[[3436 5325 6788 5887 8782 7403 6006 5366 7742 6671 2728 2402 4598 4894]
 [4507 4687 3299 6672 6270 6139 5154 5486 6312 3301 3599 4943 4796 4316]
 [4063 5076 4732 6426 7400 6551 5373 5403 6738 4503 3329 4125 4716 4276]
 [3369 4963 5263 6369 7671 6939 5435 5504 6902 5081 3173 3747 4719 4395]
 [3817 5006 5303 6384 7830 7069 5678 5295 7028 5198 3111 3479 4443 4472]
 [6265 5588 6283 5750 4751 6370 5746 3552 8232 5728 8630 4986 6769 6183]
 [6449 6732 5560 5072 5026 5775 4565 3362 7764 5709 7756 5239 6502 5725]
 [6546 6586 5562 5035 4994 5684 4671 3495 7851 5883 7828 5117 6381 5821]
 [2888 5560 8253 5957 9651 7997 6563 5206 7966 8026 2628 1328 4815 5099]]: 4894

[[-22 -19 -15  35   7  24 -12 -10 -10 -17  -2]
 [ 15 -27 -20 -17 -17 -11  15 -30 -35  -2 -17]
 [ -6  -6  -4  10 -27   2  14 -27 -10  -9  -9]
 [ -6 -28   6  12 -16 -12 -23  -5 -16 -21 -20]
 [-24   1 -21  -8 -29 -19  10  27 -13 -12  -7]
 [-14   7 -30  10 -36  -6  -2 -19 -13 -26  17]
 [-28  -1 -21  -5 -37 -15 -18 -29 -11 -11 -18]
 [ -5 -12 -17 -21 -14 -10 -39   1 -19 -22   4]
 [-15   7 -30  10 -36  -6  -2 -19 -13 -26  17]
 [-16  -3 -21 -49  15 -23   4   1 -10  -9 -26]
 [ -8 -28  -6  -4 -48 -40  -9  26 -30  -8 -23]
 [-22 -19 -15  36   7  24 -12  -9  -9 -17  -2]]: -2

[[151 176 199 154 154  77 117 121  11  45  88 127 240 200]
 [156 178 194 158 167  80 127 126  14  52  88 117 244 189]
 [137 184 185 165 176  57 185 132  10  42  72 129 249 187]
 [120 177 200 171 146  58 161 152  27  23  92 134 255 211]
 [151 180 194 155 161  80 118 122   7  54  97 121 237 187]]: 200

[[8 1 4 6 6 3 3 3 3 2 8 4]
 [3 3 7 7 5 4 7 3 3 5 5 3]
 [7 6 7 4 4 4 7 4 5 5 3 8]
 [6 5 6 5 8 7 3 3 7 8 2 3]
 [3 3 3 2 5 3 3 2 3 4 6 8]
 [3 3 6 5 5 7 7 8 3 3 3 5]]: 4

[[509 460 509 634 483 641]
 [467 518 621 602 346 581]
 [519 480 525 621 494 630]
 [405 455 764 539 226 593]
 [449 501 870 660 190 455]
 [399 451 759 513 225 599]
 [467 517 609 603 342 581]
 [530 639 482 679 341 695]
 [653 599 586 606 706 606]
 [411 486 815 593 206 552]
 [402 461 779 560 215 586]
 [460 501 625 602 323 594]]: 641

[[136 159 119 120 116 161 154 154 156 130 124 152 164 155 139 153]
 [140 152 111 123 109 168 132 166 151 120 114 147 139 177 141 166]
 [156 214 108 132 109 181  86 187 210  95 113 204  83 223 184 196]
 [154 207 108 131 109 180  90 185 203  98 113 197  88 219 179 193]
 [129  26  94 112  86 167 140 168  31 129  86  33 156 168  74 155]
 [140 121 104 121 101 171 122 172 121 116 103 119 130 186 127 170]
 [136 167 120 121 118 160 156 154 164 131 126 159 165 154 143 153]
 [139 196 124 124 123 161 155 153 191 129 133 185 162 155 159 155]
 [157 164  98 132  95 186  78 196 163  94  96 159  78 233 162 200]
 [123  25  99 109  92 161 157 158  29 137  92  32 175 149  68 143]
 [144  75  89 122  83 180  96 189  79 106  81  79 103 213 111 184]
 [138 127 107 120 104 168 130 168 127 120 107 125 138 178 128 165]]: 153

[[ 45  71 168 166 112 154 222 123 208 153 216]
 [ 68 102 138 192 118 129 226 163 166 144 211]
 [ 42  61 170 147  86 150 231 114 219 175 220]
 [ 56  84 147 186 122 135 215 139 187 153 208]
 [ 51  77 156 182 124 141 213 131 196 154 209]
 [ 47  74 163 174 120 149 216 126 204 152 212]
 [ 56  84 149 186 124 135 215 139 187 154 208]
 [ 55  82 149 186 124 135 215 139 187 154 209]
 [ 41  57 168 141  78 147 232 111 221 185 221]
 [ 46  72 167 170 116 153 220 124 206 152 214]
 [ 41  58 170 143  80 147 232 111 221 182 221]
 [ 42  65 170 151  94 153 229 118 215 166 220]]: 216

[[6363 5195 4884 5432 5255 4348 5016 4160 5103 5622 5195 4311 5368 5950
  2949 4937]
 [5776 5995 6973 4769 5361 4924 5016 4825 4315 3954 5995 4827 6245 4777
  6695 4682]
 [5076 5392 5685 5895 5512 5682 5016 5489 5766 5217 5392 5869 4955 5294
  6620 5319]
 [5144 5552 4844 5237 5201 5920 5016 5127 5708 5759 5552 5623 4882 5531
  5696 5667]
 [4635 5723 5281 5371 4404 5642 5016 5176 6357 5083 5723 5590 4800 5523
  5480 5057]
 [2589 5534 5335 4368 3552 4352 5016 5754 6530 3173 5534 6795 5288 5566
  4539 3812]
 [5763 5811 4647 6684 4709 5423 5016 6057 5023 4924 5811 4243 4614 5797
  5460 4185]
 [4807 5179 6458 4325 6345 5092 5016 4670 5249 5672 5179 5596 5732 5283
  5787 6102]
 [5499 5353 5144 5482 5771 5439 5016 5317 5598 5540 5353 5138 5702 5658
  5490 5435]
 [5708 5300 5476 5479 5350 5044 5016 4618 5834 5542 5300 5246 5187 5820
  4468 5667]
 [8763 5977 6612 7218 8067 6087 5016 4415 4081 6661 5977 3655 5729 5370
  6356 6657]
 [4326 5655 7524 4010 5698 4996 5016 4629 4309 4282 5655 5199 6338 4851
  6583 5147]]: 4937
---
0  7  4  8  6  1  4 => 7

746  746  644  789
350  350    8  526
=> 746

123  887  765  225  553 => 887

-16   -5   42  -10  -25   -6   31 => -5

-39    2   29   43   30  -17
 39  -28   41  -38  -18    9
=> 2

5990  4087  7714  5155  5220  5730
4670  3051  9115  4578  3489  6564
=> 4087
